128 stands for zero in the data rows.
Every row has a hidden score. How much higher is the second row's score than the first row's in each pair? 15 means about the same, 30 much higher and 0 much lower. The score is a weighted sum of the row's numbers plus the product of two more (or one squared), each taken from its middle value.
[119 162 123 128 141 105  87 154 138 110]
[ 92 134 170 173  88 103 146  91 152 166] -> 14
[112 161 129 129 129 115  91 153 130 115]
[102 138 168 168  91 102 139  84 160 154] -> 14
[127  99 169 174  90 102 140  86 155 161]
[169  96  70 120 127 168 147 141 106 109] -> 22
[108 165 125 135 136 112  93 165 118 116]
[113 123 168 153  95 101 142  90 156 163] -> 13
[114 162 129 139 146 104  91 156 144 131]
[155  88 124 175 109  99 191  74 156 160] -> 19
[110 159 120 136 132 105  88 163 117 123]
[116 142 170 138  86 104 163  85 148 153] -> 15
[112 136 170 160  89 119 146  83 154 141]
[123 168 121 133 125 116  91 164 121 111] -> 15
[155 101  72  93 137 163 144 138 151 106]
[138 119 173 148  92 101 145  91 157 155] -> 9
[166 113  70  97 143 164 144 133 120  98]
[133  68 128 173 105 107 208  75 151 179] -> 23
[104 167 125 135 138 101  89 154 128 121]
[152 105 116  84 132 172 128 142 112 106] -> 15
[111 170 106 148 165  92  95 158 137 134]
[116 160 126 135 148 101  88 157 134 117] -> 17
[115 130 168 148  89 104 144  88 161 158]
[120 161 122 141 150  97  83 167 119 118] -> 16
[152 100  76 111 166 185 120 148 114 108]
[133  83 169 171  93 103 160  89 160 154] -> 17
[151 122 104  79 164 180 122 147  84 105]
[103 169 144 133 126 111  96 166 119 123] -> 16
[100 126 108 103 154 179  96 164  97 106]
[105 160 119 158 150  89  95 150 140 137] -> 10
[117  83 171 190  77 104 165  90 152 156]
[155 128  81  81 166 181 133 131  99 105] -> 4
[138  91 160 161  85  97 141  92 161 155]
[111 166 130 129 130 115  92 168 113 108] -> 13
[132 147 103  79 163 179 119 136 102 100]
[137 149 112  89 147 176 108 142  83 103] -> 11
[148 131 116 106 148 179 104 145  76 101]
[160 114  79  98 161 179 123 134 106  93] -> 16
[ 97 176 142 135 125 109  86 169 114 121]
[174 126  85  80 167 173 136 137 100  98] -> 13
[151 121  71 116 162 177 116 130 109  97]
[144  95 168 181 101 102 146  90 152 152] -> 19
[163 130 102  73 177 177 112 147  71  91]
[150 130  71  85 164 180 138 146  79  90] -> 16
[141  60 129 170 109 100 193  79 153 184]
[116 117 169 146  83 113 152  85 153 135] -> 7
[110 165 124 132 148  99  88 168 120 124]
[106 165 126 140 145  96  96 167 109 115] -> 16
[100 111 174 184  94 107 149  93 149 154]
[117 173 135 134 133 114  91 167 115 122] -> 11
[180  91  88  74 143 162 150 143 112  96]
[168 117  77  98 143 168 152 129 114  96] -> 13
[115 166 128 140 147 104  92 156 142 121]
[ 95 164 136 109 126 129  94 165 121 126] -> 18
[104 140  99 146 163  97  89 157 155 128]
[147  98  77  97 154 170 146 146 114 104] -> 17
[131  87 170 173  92  98 158  78 161 159]
[111  99 170 197  87  97 144  93 152 166] -> 21
[155 130 118  71 142 176 114 145  76 112]
[140 110  68  97 163 179 133 133 142  96] -> 18
[131  85 166 173 107 109 159  79 149 164]
[ 92 148 108  99 150 181  98 145 121  99] -> 20
[107  78 169 153  80 108 190  90 150 163]
[148 114 150 139  88  98 157  91 155 164] -> 6
[163  77 156 152 107 103 171  79 159 162]
[123 163 129 142 137  99  92 167 117 115] -> 14
[186  75  67  85 134 151 179 133 143 101]
[ 90  79 176 189  92  97 173  88 152 168] -> 19
[176  93  65 101 160 158 124 149 132  97]
[137 110 165 147  88 107 152  89 145 175] -> 8
[124 165 132 121 128 108  92 152 127 133]
[109 144 115  97 156 181 100 156  74  93] -> 22
[156  62 129 176 112 104 188  76 152 176]
[111 156 131 124 126 111  89 168 117 119] -> 6
[135 115 169 152  92 100 143  91 153 154]
[ 93 163 147  94 139 124  92 158 135 114] -> 24
[158 138 113  93 147 176 106 132  89 112]
[131 149 101  77 171 175 118 144  80  99] -> 25
[ 96 165 141 145 127 115  95 162 103 120]
[141 117 115  97 146 182 104 164  74 104] -> 16
[113 128 173 149  84  99 143  81 156 163]
[122 162 137 138 144 104  83 164 121 121] -> 14
[177  95  66  97 148 168 143 142 119 101]
[111 173 114 157 140  90  91 153 137 136] -> 10
[114 125 170 156  91 112 149  89 148 143]
[143 103 168 156  90  99 144  86 146 159] -> 13
[116 148  86 114 157 179 105 155  78 105]
[136 110 174 147  81 108 148  86 146 167] -> 11
[153 133  75 136 123 177 132 132  95  98]
[110 146 105  80 168 178 124 129 114  92] -> 29
[118 161 135 138 143 103  92 167 114 110]
[149 120  70 102 138 174 149 133 109 112] -> 15
[166 135  78 130 156 174 116 132  94 100]
[148 129  83 145 149 185 105 136 110 105] -> 19
[ 96 164 146 124 125 121  94 173 119 122]
[119 168 133 128 142 100  89 153 131 126] -> 12
[ 98  78 162 191  83 100 171  92 151 161]
[117 153 109 106 154 177 103 154  79 105] -> 3
[121 165 134 140 121 110  95 167 121 127]
[117 130 177 157  86 120 142  92 160 139] -> 14
[120 163 118 145 148 102  85 173 118 123]
[113 160 131 132 150  98  82 155 133 123] -> 14
[112 164 128 136 145  99  88 167 117 118]
[113 166 132 135 148 105  88 166 110 118] -> 14
[102 166 126 133 143 108  88 155 123 122]
[152 139  96  94 169 176 113 133  83  96] -> 15
[ 90 171 139 117 131 125  97 168 114 126]
[170 110  76  94 160 173 133 135 119 108] -> 12
[162  93  75  97 163 168 129 147 119  95]
[ 94 172 138 124 132 123  93 163 113 119] -> 13
[172 114  73 100 144 167 146 133 109 100]
[110 165 134 132 151  97  83 154 136 124] -> 15
[173 112  75  92 173 161 131 134 127 105]
[119 171 123 112 130 118  92 159 114 123] -> 17
[151 120  69  83 160 178 134 131 118  98]
[156  78 153 171  95 105 175  86 151 167] -> 22
[117 169 113 145 135 106  83 148 130 116]
[110 170 130 137 145  97  88 156 132 123] -> 15
